In the rows, 128 means zero.
One turn or mirror swaps these rows in pairs. Which row does each one swap with?
The rows were stretched afterwards, more along some directions than others.
K691: [165 101 116 102 144 119 123 136 117 123 136 146 114 140 108 123 144 134
 145 155 113 142 123 142 137 152 112]
K661: [159  95 130 108 134 120 121 138  90 133 111 119 127 146 101 121 132 143
 163 139  96 159 128 135 140 142 133]
K881: [168 119 110  99 133 149 133 128 113 139 143 127 148 146  78  99 134 160
 148 142  73 150 118 139 113 154 132]
K700: [183 103 121 107 151 130 123 115 110 130 141 141 106 184 106 126 133 152
 169 154 111 126 116 140 132 129 133]
K941: [170 104 124 101 129 130 111 148 100 146 124 131 157 160  99 120 157 144
 150 136  89 144 138 133 122 158 119]
K145: [171  93 124 100 156 143 127 128 107 123 137 140 132 162  97 123 113 192
 144 145  94 139 119 132 122 149 125]
K295: [164 117 147 116 149 149 124 133  97 132 147 149 130 161 109  98 120 157
 146 111 106 136 122 140 157 144 133]
K120: [194 103 152 104 149 139 106 139  83 136 142 163 136 157 117 105 139 183
 152 153 103 162 130 153 155 169 112]
K473: [140 116 164 135 156 114 122 115 113 117 142 140  97 165 119 143 130 127
 155 121 118 115 111 139 158 151 121]
K44: [157 102 131  93 141 141 116 149 107 141 124 155 144 188 121 115 148 164
 160 127 102 133 137 147 112 145 138]
K433: [168 101 149 118 165 145 118 126  90 128 147 151 124 163 112  97 126 154
 154 121 106 139 120 130 156 143 135]
K889: [155 110 119 114 146 131 134 129 126 126 135 142 106 159 120 114 133 127
 153 114 112 122 114 122 133 133 145]
K281: [165 113 146 107 145 120 102 137  97 139 122 153 116 176 109 127 145 129
 141 118 105 124 131 118 142 159 117]
K778: [157 113 145 130 134 109 136 129 100 123 131 110 120 138 102 133 130 142
 169 143 105 139 100 148 151 146 127]
K141: [158  90 150 111 161 128 128 125 103 130 133 150 115 171 117 138 121 179
 160 129 123 136 122 135 158 141 135]
K347: [168 102 173 103 169 143 108 138  80 136 147 146 167 179 101 115 136 172
 147 123  94 144 147 135 154 181 123]
K76: [146 114 147 106 139 132 111 115  93 125 136 145 101 164 114 116 138 120
 154 146 115 124 132 140 157 143 105]
K835: [156  83 127  97 142 146 115 121  85 132 121 141 139 159 113 128 153 148
 129 127 111 128 142 141 163 150  98]
K759: [149  82 153 103 164 133 112 126  75 129 120 141 146 161 105 124 138 156
 133 123  90 140 134 125 149 173 115]
K146: [164 129 128 102 111 135 124 122 102 125 132 112 107 155 104 120 117 148
 161 160  85 145 113 145 124 110 128]
K530: [178 113 118  99 123 133 114 124  81 128 120 129 116 155 101 114 122 176
 177 173  73 166 106 152 115 125 118]
K213: [144  86 124  96 141 131 123 123 100 118 127 116 120 167  84 129 131 133
 141 126  98 119 129 126 137 131 117]
K764: [143  87 154 109 169 120 132 125 119 137 133 125 116 157 101 143 151 119
 144 117 106 120 144 121 150 161 136]
K91: [150 118 106  92 120 134 107 122 115 122 108 128 130 170 106 129 147 151
 129 142 106 132 120 134 104 135 107]
K61: [158 124 138 116 146 135 120 127 114 119 130 143 116 170 137 108 137 145
 143 120 102 134 121 125 121 143 144]
K127: [166  91 138 100 151 149 118 134  92 153 144 138 164 158  91 114 151 169
 131 142  91 145 158 137 156 183 114]
K665: [163 110 110 113 143 146 122 104  98 124 121 139 120 163 103 117 120 163
 156 131  86 145 115 120 132 141 139]
K794: [184 105 119  97 144 161 119 122  99 141 140 156 136 171  80  92 125 140
 156 139  77 143 152 117 127 151 125]
K355: [149 108 116  77 134 159 113 139  80 116 136 130 149 159 102  87 144 163
 143 155  83 140 146 134 113 132 105]
K268: [151 102 122  95 137 145 124 121  98 125 136 150  99 166 120 106 130 150
 164 153 104 132 140 140 135 123 121]
K955: [150 116 160 123 152 102 121 124 109 121 131 128 110 154 115 146 122 138
 136 129 118 129 106 139 162 162 119]
K228: [177 120 126 112 154 150 120 130  98 128 149 158 129 158 120  96 122 168
 164 140 108 142 113 134 137 149 141]
K428: [164  88 103  91 128 119 115 128  98 131 112 130 122 151  98 139 142 159
 146 175 102 142 122 139 123 141  99]
K537: [143 100 169 129 160 130 119 136  96 117 126 146 123 176 130 121 143 127
 156 119 116 113 149 138 146 149 111]
K274: [127 107 139 111 139 137 139 119 121 129 135 119 115 154 105 129 143 120
 122 114 109 105 140 141 145 125 120]
K288: [151 111 139 103 135 150 126 134  98 131 155 135 132 155  92 100 121 147
 158 125  88 134 127 136 154 133 112]
K851: [167  96 104  75 136 148 115 137  91 135 120 119 140 148  90 112 124 190
 147 167 102 149 107 141 113 137 138]
K464: [146 122 137 117 142 150 130 112 108 136 140 117 134 142  98 118 139 134
 157 124  89 128 130 142 153 164 131]
K875: [174  92 126  83 152 158  94 119  78 123 131 150 150 185 106 100 131 152
 134 141  93 149 143 130 128 137 124]
K561: [186 122 115 102 129 140 109 133  73 114 128 139 134 159 118  97 121 188
 175 171  75 160  99 135 104 135 122]
K595: [170 126 107  92 121 131 123 130 101 133 133 120 122 154 101 114 130 144
 163 163  74 142 115 140 112 136 119]
K838: [187 127 130  98 134 160 108 126  82 135 134 138 157 172 103 110 112 192
 165 146  76 158 125 140 125 154 135]
K714: [144  99 149 104 154 151 119 122  91 143 126 125 146 189 100 113 121 153
 154 107  93 132 144 131 150 157 140]
K282: [152 117 131 104 156 134 130 135 128 132 155 144 127 152 104 112 131 119
 134 113 112 120 129 128 145 165 137]
K749: [160  84 145 112 145 135 120 128  93 140 119 118 148 158  91 142 143 163
 143 124 102 138 140 141 153 162 122]
K610: [143 114 155 104 162 122 107 125  97 103 140 144 115 170 133 125 126 155
 135 141 112 132 110 144 137 148 112]
K371: [148 106 145 109 152 126 128 129 121 139 138 135 115 180 109 126 131 108
 158 104 117 111 132 128 148 151 149]
K911: [152 101 143  99 150 138 102 122  90 127 136 160 105 171 110 115 131 148
 139 128 104 136 139 122 149 146 119]
K968: [194 123 127 102 138 156 106 136  84 130 144 156 142 156 116  87 121 188
 155 147  80 167 120 137 130 148 130]
K824: [195  94 140 103 142 126 112 132  96 138 133 142 113 164  98 131 123 155
 173 159 110 148 125 151 147 138 115]
K5: [183 108 106  88 137 151 108 126  88 123 127 142 159 175 103 113 132 191
 141 164  77 150 129 133 101 151 108]
K202: [147  77 140  94 155 117 125 126 102 140 121 147 118 181 113 152 140 148
 150 144 133 115 129 156 158 151 119]
K677: [178 100 118  99 128 165 107 101  87 143 130 139 124 168  93 114 137 137
 133 128 101 135 145 130 163 142 124]
K538: [166 113 160 124 160  99 116 136 114 123 123 153 119 179 124 141 126 149
 130 116 117 125 108 126 141 171 118]
K959: [155 116 144 118 149 111 135 144 102 130 124 118 145 145 112 123 130 132
 161 127  98 142 111 144 138 160 134]
K688: [161 118 152 113 157 104 119 152 109 118 126 148 130 173 137 130 137 144
 151 138 115 134 128 131 119 145 115]
K500: [140 115 118 107 135 137 118 113 117 115 119 130 117 165 125 129 147 128
 115 120 106 121 133 121 125 138 124]
K337: [133 127 158 122 157 124 123 121 113 107 151 137 109 159 121 113 131 126
 143 137 108 115 115 142 138 145 104]
K753: [173 103 150 119 144 140 122 101  91 137 140 145 102 169 104 121 123 128
 149 128 113 126 130 139 183 150 125]
K43: [142 106 149 108 146 130 120 135  87 120 141 139 149 171 109 123 143 142
 139 125  81 135 132 139 140 148 110]
K215: [178 103 133  98 143 135 120 133  81 127 127 128 137 161 119 114 118 155
 156 144  99 157 118 131 143 132 148]
K673: [166 120 148  98 155 145 117 134 108 127 151 151 145 175 116 115 120 163
 161 140 105 129 125 142 131 161 121]
K311: [171  86 120  97 150 142 104 129 106 142 124 135 145 177  91 129 133 176
 129 136  85 139 135 117 118 170 127]
K620: [160 102 133 112 148 126 134 120 106 127 125 120 127 152 108 149 115 179
 157 137 106 144 111 145 148 149 143]
K245: [142 101 119  93 144 161 137 117 107 132 142 119 129 161 106 108 126 171
 157 147  84 137 136 151 132 138 130]
K153: [131 110 135 101 149 137 133 138 111 117 136 132 131 177 127 118 139 145
 162 139 100 129 124 151 112 130 129]
K244: [133 110 128  81 151 124 115 140 103 108 133 126 127 149 120 115 125 170
 145 164 114 140 107 132 120 136 113]
K799: [153  86 140  95 152 144 126 124  85 145 123 133 120 183 103 127 125 157
 166 135 119 126 123 145 154 133 140]

K677 pairs with K500
K753 pairs with K61
K700 pairs with K537
K433 pairs with K337
K955 pairs with K968
K43 pairs with K851
K835 pairs with K91

